128 stands for zero in the data rows.
Each row below has a hidden score, from 0 to 30, with 15 about the middle. What is it? The score is a weighted sum of the row's numbers plus the product of two more (or one squared), each taken from its middle value.
[158 133 109 167 141 123 112 201 175  70  82 190 128 109  88 128 144  61
 172 131 100  92  74 132 101 111 130 177 148 147] ~ 16
[ 84 120 128  65 124 186 166  66  54 160  93  68  77 143 161 114 150 146
  70 135 124 193 141 154 123 196 170 127  90  93] ~ 19
[167 172 111 151 169 137 106 181 137  73  87 146 176 104  86 182 145  59
 160  88 164 137  54  87  56 124 113 165 110 154] ~ 21
[142 103  93 138 152  83 104 140 184 100 160 166 167 116 116 127 120 136
 166 164 140 104 143  80 111  88  83  89 125 154] ~ 8
[139 101  92 141 158  85 106 143 175  98 163 170 167 110 112 119 116 133
 166 153 136 104 145  86 118  81  82  90 120 157] ~ 12
[ 84 117 119  67 132 185 168  70  46 159  98  67  74 147 152 121 151 145
  69 132 127 195 142 159 116 199 168 131  88  89] ~ 26
[138  90 129 166 161 124 113 159 127 109 157 161 205  94  83 136 111 152
 152 148 128  80 146  66 111  89  60  84 126 150] ~ 8
[ 85 121 131  64 128 182 165  68  49 160  95  69  73 144 152 113 139 144
  67 139 125 198 143 156 119 198 170 131  81  90] ~ 18
[147 139 134 136 211 117 118 107 193 127 195 120 186 137 113 209 133 132
 179 136 171 146 127  56 124  57  99  33  74 155] ~ 6
[147 104 107 140 105 115 129  92 142 175 189 109 115 171 165  94 106 188
 130 120 139  83 170 166 155 111 136 111 171 125] ~ 19
[142 104  90 139 153  83 107 140 182  97 157 167 164 113 111 128 124 135
 164 154 143 105 139  88 115  86  86  88 126 150] ~ 10
[ 85 118 177 134  82  95 142  99 139 157 145 104  68 161 158 107  87 155
 121 158 107 129 195 154 188 122 124 133 164  85] ~ 10
[154 162 116 180 158 128 124 171 124  80 122 163  97 132  75 124 109 103
 154  93 115 109  81 111  72 126 101 190 168 113] ~ 12
[ 96 115 136  68  83 152 115  85  73 177  88  88 106  98 201 103 175 130
  63 109 125 182 145 173 136 188 179 121 104 135] ~ 23
[147 104 104 138 104 115 126  88 141 170 180 108 107 170 162 100 109 187
 131 123 142  80 179 170 156 107 139 111 172 127] ~ 16
[119 136 159 120  76 130 140 109 113 172 150  97 108 161 151  96 114 173
 105 105 122 101 158 159 186 148 155 140 167 102] ~ 13
[ 88 134 144  51  97 162 138  99  84 146  61  91 133  92 169 145 164  96
  64 153 115 203 111 178 139 187 204 127  56 127] ~ 18
[147 142 134 135 212 117 129 106 187 126 185 123 186 135 109 210 132 128
 178 142 170 141 125  54 118  57 100  33  75 160] ~ 3
[136 103  90 132 154  87 104 140 180  98 160 166 173 108 116 126 127 132
 160 155 137 105 146  84 118  83  86  99 125 156] ~ 7
[118 134 164 115  72 126 142 103 114 173 150  94 116 159 151  88 113 177
 104 111 123  99 156 164 184 149 151 138 170 114] ~ 17
[149 103  92 142 155  85 111 141 177  97 155 168 165 108 116 128 125 137
 162 157 141 102 140  84 111  86  91  90 120 155] ~ 8
[141 108  93 139 157  87 100 139 181 100 160 165 164 111 116 127 119 131
 163 159 141 103 138  82 109  85  87  92 123 159] ~ 7
[ 96 116 134  71  87 156 115  82  75 175  94  94 110  98 202 105 173 133
  60 112 130 186 145 172 140 190 177 123 102 137] ~ 20
[ 93 135 136  55  98 161 134  97  82 146  57  95 141  93 172 136 167  93
  65 152 117 203 115 180 149 188 201 130  50 129] ~ 24
[ 87 122 177 132  85  95 139 105 137 160 150 103  71 161 155 108  90 159
 120 166 111 132 185 151 187 124 124 133 160  86] ~ 10
[145 137 134 138 210 116 131 108 190 127 185 117 183 135 113 204 137 132
 178 134 170 142 125  52 128  60 103  34  76 156] ~ 6
[ 82 129 177 132  85  95 143 100 139 160 149  99  72 165 158 105  97 155
 121 160 105 135 190 151 185 127 124 128 166  90] ~ 13
[ 90 128 132  51  97 170 138 105  80 143  63  97 144  97 168 146 164  97
  64 146 116 201 115 181 148 186 203 129  54 124] ~ 16
[ 87 119 129  64 125 186 170  69  48 160  93  71  76 138 154 116 144 145
  68 134 125 202 140 154 116 197 172 134  82  87] ~ 14
[153 163 122 177 150 124 126 166 127  86 121 170  89 136  68 120 110 100
 153 101 114 111  75 107  78 125  90 188 170 123] ~ 17
[ 97 105 132  69  87 154 111  90  71 176  94  94 111 100 201 111 171 131
  61 111 135 185 144 169 136 185 181 121 100 137] ~ 22
[121 134 157 118  70 128 147 115 106 174 151  96 110 160 152  96 117 180
 105 104 119 104 159 159 185 146 153 141 166 104] ~ 14
[146 105  89 138 153  83 103 136 180  96 158 165 166 111 114 126 117 133
 162 152 134 109 147  85 113  82  90  89 128 157] ~ 8
[150 159 117 180 155 118 129 166 124  80 116 166  89 130  74 125 114 103
 155 101 119 105  79 110  70 127  99 189 170 117] ~ 13
[149 138 106 169 142 131 111 203 176  66  82 193 127 112  91 131 139  64
 168 126 101  96  75 133  99 113 129 175 144 148] ~ 26
[173 165 109 147 167 142 111 182 138  74  91 157 156  99  84 174 136  60
 158  99 162 132  65  91  55 124 115 158 103 156] ~ 13
[137  87 128 167 157 119 110 158 123 113 153 162 205  93  84 134 113 150
 151 147 126  79 144  65 104  84  57  84 121 151] ~ 12
[ 99 113 133  70  88 155 111  87  74 176  96  85 110 101 197 112 175 134
  61 110 131 186 144 169 143 189 174 120  99 139] ~ 25
[117 136 169 122  74 128 139 109 110 177 151  97 109 160 156  94 114 178
 106 109 121 100 155 159 185 146 151 144 165 106] ~ 14
[172 161 107 146 169 139 119 183 136  74  90 159 169 104  88 177 142  57
 156  98 166 139  57  89  61 123 108 162 111 156] ~ 19
[ 90 131 144  57  97 167 135  99  87 146  60  96 140  95 168 141 170  92
  58 147 118 200 113 182 144 185 204 124  52 121] ~ 19
[ 93 120 128  63 121 185 163  64  51 162  94  71  76 143 154 121 142 153
  71 134 126 199 141 152 118 198 171 125  82  93] ~ 14
[170 170 110 147 167 142 113 182 143  71  89 155 166 100  85 182 145  64
 158  93 165 134  58  93  57 124 111 160 106 162] ~ 14
[158 160 116 176 153 133 129 171 124  81 118 166  91 128  72 125 109 106
 153 103 116 113  73 111  76 126  91 189 170 118] ~ 10
[ 89 121 132  66 125 183 164  70  48 160  96  68  69 144 156 117 143 143
  72 135 118 198 138 155 124 200 168 128  80  89] ~ 25
[142 139 137 138 212 111 130 109 184 126 190 122 185 134 112 199 136 134
 180 137 169 144 119  56 124  57  99  35  78 149] ~ 10
[120 139 164 115  70 128 143 113 106 178 145 103 109 162 155  97 117 183
 104 112 118 102 151 160 187 144 154 141 165 107] ~ 14
[100 115 131  68  82 156 118  88  74 172  89  84 110 101 200 112 175 130
  60 112 126 179 146 170 139 188 173 122 104 134] ~ 24
[170 166 113 146 169 141 113 185 142  75  85 151 171 103  87 176 142  57
 159  88 163 138  71  88  57 123 113 160 110 158] ~ 17
[ 87 130 175 135  85  92 145 102 141 160 155 110  73 163 160 112  98 157
 119 162 105 140 195 150 183 122 123 130 164  89] ~ 7
[171 159 113 148 162 138 113 187 135  71  87 160 167  98  83 178 142  56
 160  89 166 137  59  87  59 124 112 161 116 156] ~ 17
[139 104  94 136 155  86 107 140 181  97 163 168 165 111 112 125 122 134
 163 156 136 101 140  87 110  84  86  95 129 152] ~ 5
[151 125 111 170 139 124 113 199 178  64  84 191 123 106  87 125 142  61
 171 127 103  93  69 132 104 111 130 180 149 146] ~ 16
[101 115 133  71  81 152 123  89  71 175  87  91 114  98 195 107 169 135
  60 110 134 182 150 170 142 183 178 125 104 135] ~ 23
[142 138 133 140 208 110 131 107 187 126 193 120 179 134 114 203 129 127
 178 141 172 146 126  57 128  58  97  28  75 154] ~ 7
[142 107 110 138 106 112 126  98 145 171 194 111 117 169 163 100 114 187
 131 125 139  85 174 166 154 110 141 114 179 129] ~ 13
[139  94 126 164 158 127 109 157 127 112 151 157 203  90  81 130 113 149
 151 143 131  75 150  62 109  83  52  81 122 148] ~ 13
[ 87 113 127  64 127 191 164  69  44 165  99  69  73 148 156 115 147 144
  68 135 125 197 141 155 124 197 167 127  82  91] ~ 27
[147 104 106 135 109 116 129  91 142 172 193 105 106 170 164 104 101 182
 131 124 133  81 168 163 154 113 138 111 173 131] ~ 14
[ 89 128 133  50  96 165 140 103  82 142  66  93 141  95 169 140 158  93
  62 145 111 200 108 179 152 187 206 124  53 128] ~ 17
[118 138 155 118  71 124 146 109 111 174 148  99 106 163 154  98 116 177
 106 104 116 103 153 153 191 146 157 143 168 108] ~ 13
[155 134 106 168 136 130 115 201 175  65  81 189 123 106  90 120 144  53
 169 128  93  95  67 129 102 114 126 176 146 141] ~ 23
[159 159 116 179 157 124 126 167 125  81 122 166  94 130  71 123 110 100
 155 101 116 112  70 113  77 129  93 190 170 117] ~ 16
[146  88 128 166 158 124 111 160 123 110 149 161 207  91  81 125 108 149
 154 143 129  84 149  68 107  87  58  86 122 153] ~ 13
[149 163 115 179 160 126 130 168 126  84 121 172  97 131  74 123 118  97
 154  99 117 109  81 110  70 125 101 188 170 117] ~ 9
[146 147 135 139 213 116 130 109 186 127 187 122 188 134 113 204 131 130
 181 136 165 146 124  59 127  58  91  34  78 153] ~ 7
[161 162 110 148 167 143 117 183 139  73  80 152 162 103  84 181 142  60
 158  93 164 135  59  89  62 123 118 159 108 158] ~ 16
[ 86 123 180 136  87  91 145 111 140 159 151 106  76 160 158 114  95 153
 120 166 110 133 196 151 187 122 119 132 165  87] ~ 11
[151 131 103 170 138 123 114 198 174  64  81 196 128 108  91 125 143  62
 172 127  97  95  69 135 105 113 123 177 141 146] ~ 21
[156 129 106 167 137 126 109 201 178  67  82 190 127 104  91 131 144  62
 168 128  99  95  70 133 101 111 126 177 144 139] ~ 20
[150 143 136 138 210 117 124 108 188 124 189 125 189 132 115 209 137 131
 175 141 174 142 123  56 125  56 101  34  76 154] ~ 3
[ 93 128 142  50  99 165 141  97  81 147  57  95 137  95 171 137 164  96
  61 144 117 193 114 179 141 187 209 126  53 128] ~ 21
[ 82 119 126  66 126 184 170  69  41 160  97  66  70 143 153 107 145 145
  67 135 124 197 140 154 127 200 169 125  81  95] ~ 22
[154 157 122 182 153 129 123 166 122  81 117 168  98 135  74 120 112  96
 153 101 116 111  73 107  73 128  94 192 167 119] ~ 17
[113 137 164 117  71 126 139 107 109 177 146  97 114 158 155  96 116 178
 106 109 114 103 157 158 189 146 154 141 167 104] ~ 12
[114 140 164 116  74 130 141 112 111 175 147  93 110 159 152  98 118 181
 104 110 121 103 159 163 188 144 147 141 169 103] ~ 13
[149  90 125 165 159 126 107 164 123 111 154 161 210  96  81 134 110 148
 153 139 133  81 145  69 112  86  55  84 123 149] ~ 17
[ 96 114 131  70  81 154 115  82  74 178  90  90 114 101 204 106 175 136
  62 103 135 179 147 169 137 185 178 119 105 136] ~ 22
[150 133 109 170 141 126 114 195 178  67  84 191 120 105  84 123 145  61
 170 121  97  93  74 133 103 114 139 173 143 149] ~ 15
[141 139 131 138 212 117 129 107 186 125 188 125 184 133 114 209 131 134
 178 139 176 146 125  57 125  57  94  34  77 154] ~ 4
[152 103 107 136 105 116 127  89 143 169 188 109 117 171 166  98 103 184
 131 127 138  83 171 165 159 105 140 113 172 127] ~ 14
[139 103  95 133 157  86 107 144 182  96 156 166 170 107 112 126 123 132
 164 148 147 106 140  85 113  84  88  90 125 154] ~ 8
[ 87 132 137  50  98 168 145  96  85 142  63  89 143  93 168 141 167  94
  62 148 114 204 117 180 151 188 200 128  52 126] ~ 18
[ 91 129 141  48  93 165 135 100  83 147  62  89 141  98 172 140 165  92
  61 147 114 199 113 182 146 187 203 128  52 126] ~ 21
[ 88 133 137  54  96 169 137  95  78 142  63  94 138  96 172 146 161  97
  64 147 120 196 108 178 140 189 205 126  51 126] ~ 14
[137 109 106 137 106 114 128  89 141 168 189 110 112 173 165  98 107 189
 131 125 140  78 173 163 157 111 139 115 172 125] ~ 13
[ 89 125 143  53  94 166 139  98  83 145  67  94 139  99 171 145 168  91
  65 148 116 202 110 179 148 187 202 126  47 128] ~ 22
[141 108  96 135 155  86 105 145 182 100 159 171 164 110 115 126 119 137
 164 158 137 103 141  83 114  84  89  90 123 163] ~ 4
[119 137 158 116  70 129 146 112 106 174 149 100 113 163 154  97 112 182
 104 108 118 102 155 158 190 142 150 141 175 107] ~ 12
[ 99 115 131  72  85 146 116  84  70 173  94  94 114  97 202 109 167 134
  62 113 128 183 142 169 132 184 178 123 101 134] ~ 21
[171 163 110 149 166 137 113 183 138  76  90 159 167 103  83 179 142  62
 158  95 166 140  63  89  54 122 117 163 103 159] ~ 20
[154 163 117 181 155 125 123 174 126  80 118 168  99 126  75 120 117  99
 151 100 117 109  79 110  74 127  92 189 169 119] ~ 13
[144  94 120 165 159 124 107 165 126 109 162 163 202  95  78 130 111 157
 154 147 131  74 148  65 107  84  58  80 127 150] ~ 13
[ 89 135 147  50  98 167 134  96  82 146  62  93 143  98 171 139 164 102
  62 143 116 198 113 181 143 189 202 124  54 126] ~ 17
[145 139 130 143 212 116 124 108 189 129 188 125 187 133 110 204 137 126
 178 140 177 144 126  55 125  57  94  36  75 154] ~ 8
[ 88 118 131  67 123 185 162  69  47 161  93  72  75 143 153 117 143 146
  67 138 121 198 140 157 121 199 181 133  84  90] ~ 14
[141 110  95 138 159  85 105 139 179  98 167 160 165 108 111 129 122 136
 163 159 142 102 147  87 121  84  90  94 121 154] ~ 5
[146  99 104 139 107 112 131  91 143 175 191 105 113 174 162 101 108 182
 129 125 133  85 173 164 159 115 141 108 178 131] ~ 16
[151 103 109 140 105 113 135  92 137 173 180 111 114 173 166  99 108 193
 130 129 137  85 174 168 157 110 140 113 171 125] ~ 16
[ 86 116 179 133  82  95 144 104 131 160 151 102  72 162 159 116  98 154
 118 157 108 129 198 154 181 123 123 132 160  96] ~ 10
[148 104 108 139 106 114 127  94 143 172 186 105 110 173 160  99 103 187
 130 123 135  81 180 168 155 110 138 112 172 127] ~ 18
[143 139 135 137 208 112 130 105 183 124 187 121 187 136 112 206 136 129
 179 138 173 142 125  56 133  59  97  33  73 156] ~ 10
[155 157 117 181 154 129 126 171 128  80 119 166  93 130  73 122 109 102
 156  89 116 114  84 108  77 124  89 186 170 117] ~ 15
[143 141 133 139 215 113 132 111 192 125 192 119 187 142 111 209 131 128
 181 136 175 146 123  58 123  58  98  36  75 149] ~ 8
[157 156 115 178 157 125 126 168 127  85 115 160  90 133  76 125 116  96
 156 102 116 109  77 109  73 131  95 188 171 114] ~ 14
[146 103  92 132 158  82 102 146 178 100 159 170 160 111 108 129 123 133
 165 157 146 106 142  88 116  83  85  93 129 155] ~ 9
[117 133 159 115  68 129 148 104 109 172 151  99 113 159 153  94 122 185
 102 105 117 100 157 164 192 147 154 143 172 107] ~ 15
[ 83 125 182 135  83  97 141 100 133 161 147  98  74 161 159 111  90 152
 120 162 105 129 197 153 190 122 122 129 167  86] ~ 12
[ 87 135 136  53  91 166 139  97  86 147  61  95 134  95 175 147 166  97
  63 149 116 197 112 181 144 189 193 127  54 124] ~ 15
[ 99 112 131  68  85 149 116  88  64 174  88  84 108 101 200 105 176 139
  60 109 137 184 149 168 137 186 178 120 105 130] ~ 25
[111 133 160 117  75 125 146 107 111 173 152  94 109 159 152  92 115 176
 105 104 118 105 155 163 185 146 148 144 170 109] ~ 17
[154 155 117 180 154 124 126 169 127  80 125 165  95 129  72 120 112 101
 155  97 116 115  77 113  83 128  92 185 177 114] ~ 14
[ 84 125 173 133  85  91 143 103 135 160 151 105  76 162 160 111  90 154
 121 163 110 130 188 150 188 122 118 131 164  88] ~ 11
[171 160 110 147 167 137 114 183 139  76  88 153 167 102  88 181 144  62
 162  92 167 136  62  90  53 127 112 163 105 156] ~ 18
[144 104 105 141 106 114 132  87 142 171 183 109 110 179 163  93 104 186
 132 119 136  81 170 169 159 110 137 115 174 127] ~ 20
[152 130 108 164 138 127 108 200 175  68  85 192 128 102  91 125 151  60
 170 127 100 100  65 132 101 114 132 175 143 144] ~ 18
[172 168 115 147 165 141 112 179 140  73  86 162 171 104  82 181 140  61
 156  95 164 146  58  90  58 124 109 162 107 159] ~ 20
[ 84 122 178 136  88  95 144 104 136 158 149 102  73 168 161 108  92 153
 121 162 104 131 200 154 185 123 117 134 165  87] ~ 18
[143  87 126 163 154 122 111 157 124 111 157 161 201  89  80 131 111 150
 155 150 129  77 144  71 109  88  57  86 122 146] ~ 9
[146 163 115 179 155 125 126 173 128  83 125 166  92 125  74 125 113 106
 153 102 118 110  77 110  76 130  99 189 166 118] ~ 8
[ 84 120 174 136  88  93 137 103 140 161 146 104  70 163 158 115  85 148
 121 161 110 132 193 149 184 121 122 133 164  90] ~ 13
[152 132 108 169 139 123 116 201 175  65  88 191 124 110  89 124 145  60
 170 130  98  93  73 135 102 108 134 177 148 150] ~ 15
[152 102  97 139 109 118 128  87 142 174 188 111 114 167 162  90 104 185
 129 118 140  82 177 168 156 109 144 114 170 125] ~ 16
[154 135 110 170 141 123 111 200 174  63  84 192 123 103  83 123 148  60
 169 129 101  91  70 130 106 110 134 175 149 146] ~ 14
[ 88 117 130  63 124 190 170  68  45 162  93  65  74 143 155 116 142 144
  70 136 120 196 140 151 120 198 169 123  89  91] ~ 19
[175 166 118 152 169 144 115 183 140  75  90 155 167  99  88 176 141  60
 159  97 168 138  58  90  55 124 111 164 106 154] ~ 16
[150 162 120 181 158 121 121 173 123  82 120 162  86 129  75 120 112 102
 155  94 114 110  80 113  71 126  95 188 168 118] ~ 15
[149 141 134 140 210 112 120 106 185 127 186 120 187 133 111 202 139 131
 179 136 169 143 124  59 129  57  98  34  75 154] ~ 12
[120 139 152 120  71 128 138 109 109 175 148  97 105 161 155  91 116 176
 101 109 119 104 158 166 191 143 158 142 167 109] ~ 16
[ 91 116 125  64 127 184 169  68  47 161 101  67  75 141 155 111 146 138
  68 134 121 200 139 154 122 196 174 126  84  87] ~ 20
[155 131 109 169 140 127 115 204 179  64  81 197 123 115  89 123 144  55
 170 127 102  97  70 130 103 118 130 178 146 140] ~ 26
[143  96 128 165 158 122 108 165 127 108 155 161 206  92  78 135 110 149
 152 146 127  82 145  67 106  85  57  81 117 143] ~ 16
[151 156 115 186 157 128 127 172 125  81 118 168  99 129  73 121 111 104
 156 103 115 113  81 107  74 130  93 187 168 117] ~ 13
[ 91 132 137  52  98 162 132  93  81 144  62  92 141  96 170 141 162  90
  62 152 121 193 115 177 144 186 200 126  52 122] ~ 18
[153 108 106 140 107 112 125  91 142 173 182 107 113 170 166  95 107 187
 126 121 141  81 179 168 155 111 140 114 174 126] ~ 17
[143 107  90 139 161  85 105 145 181  97 156 168 164 107 111 132 120 134
 165 157 137 103 140  86 113  84  87  91 127 158] ~ 5
[ 87 119 124  65 123 185 171  70  49 162  92  67  79 141 154 113 142 148
  68 137 123 196 145 156 119 195 168 128  83  89] ~ 20
[168 167 111 148 168 139 115 183 142  72  88 160 169  99  84 179 143  57
 156  94 169 141  60  94  62 122 110 162 111 150] ~ 16
[151 138 108 165 136 120 116 201 177  68  89 193 121 109  87 126 147  58
 170 124 100  96  72 133 102 114 133 173 146 146] ~ 17
[ 87 122 178 137  85  93 143 104 135 161 150 106  72 160 163 106  89 149
 120 157 107 129 190 152 186 117 123 130 159  92] ~ 12
[ 86 122 174 137  83  89 149 108 137 163 151 104  76 164 157 118  88 155
 118 158 108 134 190 148 191 126 116 130 159  92] ~ 14
[156 131 105 167 138 128 110 199 180  69  79 190 128 109  85 128 145  59
 171 125  96  99  68 133 103 112 137 172 142 143] ~ 20
[139  87 126 166 156 124 111 160 121 108 153 160 209  89  82 122 116 148
 154 143 130  82 150  67 110  86  55  85 121 148] ~ 15
[117 139 160 118  71 133 145 111 109 173 143  92 112 166 152  95 117 183
 107 109 122  98 160 159 184 146 152 146 171 104] ~ 12
[144  88 121 166 155 125 112 161 125 111 149 164 200  95  78 134 106 153
 154 145 130  81 147  73 109  83  55  83 123 148] ~ 13
[ 88 116 126  65 128 185 168  64  44 161  92  71  72 141 156 113 149 145
  71 135 120 200 143 159 116 197 173 128  80  92] ~ 17
[114 138 160 115  69 121 141 108 111 174 150  95 109 160 157  97 113 178
 105 104 118 104 157 165 185 147 151 141 171  99] ~ 13
[169 164 111 151 170 138 117 182 135  71  86 154 165 104  82 183 141  52
 157  95 168 139  62  88  54 124 115 163 106 158] ~ 18
[141 143 133 137 212 112 126 105 184 124 185 125 189 133 111 202 141 130
 177 138 166 142 123  55 128  57  96  34  68 146] ~ 9
[119 136 158 119  77 127 142 110 112 172 150  95 116 165 151  96 117 172
 104 111 124 105 152 158 182 144 147 143 168 110] ~ 18
[154 161 113 180 159 119 126 175 127  83 116 164  91 131  72 121 119 104
 152 100 116 111  83 106  77 128  87 189 164 116] ~ 18
[143  90 125 163 158 123 110 160 125 114 151 162 208  88  81 128 109 150
 154 148 127  79 145  66 108  84  55  80 125 149] ~ 10
[144 106  92 139 157  88 108 143 180  98 160 173 169 110 115 124 124 135
 167 159 137 105 152  86 113  83  79  90 124 156] ~ 8
[169 160 109 150 164 146 107 184 136  71  89 154 168 104  87 178 143  62
 161  97 163 137  58  91  55 124 113 159 100 156] ~ 20
[150 161 119 182 154 127 133 169 125  82 127 164  92 132  74 123 108  99
 153 101 117 110  79 111  79 129  92 187 168 116] ~ 12
[ 90 127 145  55  98 163 140  98  79 145  59  93 138  94 176 138 166  94
  64 144 114 202 107 180 143 186 205 124  54 126] ~ 26
[141 101  86 135 156  81 102 143 177  96 159 168 168 119 109 126 124 135
 162 159 141 107 141  83 118  82  92  91 122 154] ~ 13
[173 165 112 150 164 142 111 188 139  73  86 156 167 100  87 182 142  62
 160  91 164 138  60  89  57 124 114 160 109 157] ~ 15
[118 138 159 116  75 126 148 116 113 175 143  95 114 159 152 102 109 175
 104 112 121 102 155 163 185 141 150 139 168 107] ~ 13
[ 97 105 132  69  87 151 117  88  69 179  88  87 100  99 203 107 178 131
  62 113 134 183 145 168 134 191 180 120  95 137] ~ 25
[ 76 121 181 137  86  87 148 102 140 160 151 108  73 168 161 116  94 151
 117 154 103 133 191 154 183 125 123 128 163  90] ~ 13
[150 132 109 170 140 127 117 204 181  67  87 194 119 106  89 122 143  61
 172 133  95  91  68 134 105 112 132 177 148 139] ~ 18
[155 161 117 179 157 130 128 170 120  79 118 160  97 129  71 120 106 102
 156  98 116 110  79 110  71 124  95 186 170 116] ~ 12
[119 136 167 116  71 128 146 109 111 175 145  95 108 165 152  95 118 178
 106 105 115 105 158 160 190 147 150 143 168 113] ~ 18
[ 92 126 140  54  93 170 143 100  80 145  62  92 138  98 173 137 160  95
  61 151 121 203 110 180 144 182 200 126  54 126] ~ 24
[146 138 133 144 209 115 128 108 192 126 192 119 189 138 111 202 133 127
 180 137 167 146 124  57 124  58  95  36  73 152] ~ 11
[144 102  92 137 156  85 107 139 184  99 165 165 165 111 114 130 125 138
 166 160 142 102 138  86 116  88  97  89 125 154] ~ 4
[160 159 115 183 155 129 119 176 127  81 123 167  93 131  74 128 113 102
 152 103 115 111  80 110  77 130  90 188 174 117] ~ 16
[153 167 120 181 157 124 125 170 126  82 116 166  96 127  71 122 113  99
 157  99 116 113  78 109  79 124  89 189 167 122] ~ 16
[ 98 112 127  72  84 152 116  87  66 173  85  91 105  97 201 104 165 132
  65 116 132 181 139 165 140 190 178 120  97 135] ~ 23
[113 139 157 115  74 129 134 110 111 176 150  99 105 163 154  93 120 180
 103 113 120 100 155 163 187 140 152 141 176 105] ~ 12
[ 87 134 140  53  93 169 135  94  82 146  63  92 147  96 172 144 163  91
  60 153 113 202 106 183 149 186 208 128  49 126] ~ 21
[170 164 110 146 164 138 116 188 136  75  84 158 172 106  85 178 144  56
 158  95 168 136  62  94  54 124 112 163 105 158] ~ 20
[141  88 124 162 159 128 114 160 122 113 154 160 203  93  78 135 115 147
 151 145 130  82 141  69 105  86  59  83 122 152] ~ 11
[ 95 132 139  51  99 167 139 100  85 148  64  94 145  96 170 140 164  93
  61 150 115 201 112 181 144 186 200 126  51 126] ~ 19
[152 130 111 169 135 129 107 200 174  66  84 191 120 113  88 128 145  68
 171 128  97  91  68 135 101 111 133 175 143 147] ~ 18
[114 138 160 121  73 129 141 104 107 174 150  98 108 156 151  96 118 179
 103 106 122 103 161 163 188 147 151 139 164 110] ~ 13
[152 131 103 168 140 123 113 198 181  64  88 192 120 112  88 127 148  61
 168 130 104  89  71 132 101 114 134 174 143 141] ~ 20
[118 129 165 115  72 126 141 104 107 174 153  95 114 158 154  96 122 183
 105 108 120 102 162 161 187 143 151 141 166 112] ~ 21
[115 135 164 116  75 125 141 108 107 175 146  98 108 159 155  94 112 176
 103 107 119 104 153 157 196 146 148 145 170 109] ~ 17
[145  99 111 140 106 118 126  90 143 174 185 109 113 172 163  95 108 191
 132 124 141  80 173 164 153 111 144 112 177 125] ~ 13
[ 91 139 139  51  96 167 136  99  88 149  60  94 140  94 173 139 168  98
  62 146 117 196 112 183 147 189 201 129  52 124] ~ 16
[144  87 121 165 158 124 110 159 122 113 153 161 210  92  81 129 110 149
 152 147 132  80 149  69 110  85  56  84 121 145] ~ 14
[157 150 119 181 157 124 126 172 126  79 121 159  90 132  75 120 113 103
 152  99 112 113  80 111  76 129  94 189 166 122] ~ 18
[147  99 103 137 104 117 129  91 146 169 190 114 109 171 165  98 107 183
 132 125 143  82 170 166 152 110 142 112 179 128] ~ 12
[140 109  91 137 160  83 108 142 178 101 163 171 173 108 110 135 123 134
 163 162 144 105 139  85 115  86  86  93 126 157] ~ 4
[ 88 122 123  63 127 185 169  72  47 161  97  67  74 147 153 115 141 142
  72 136 129 192 139 154 120 196 164 128  85  89] ~ 26
[159 137 110 169 138 127 106 201 179  67  87 188 124 105  88 122 145  64
 175 124  98  98  72 135 107 112 131 175 147 150] ~ 18
[153 101 103 141 107 115 131  87 142 171 188 106 110 180 165  96 101 188
 130 123 133  79 172 170 161 112 138 114 170 127] ~ 20
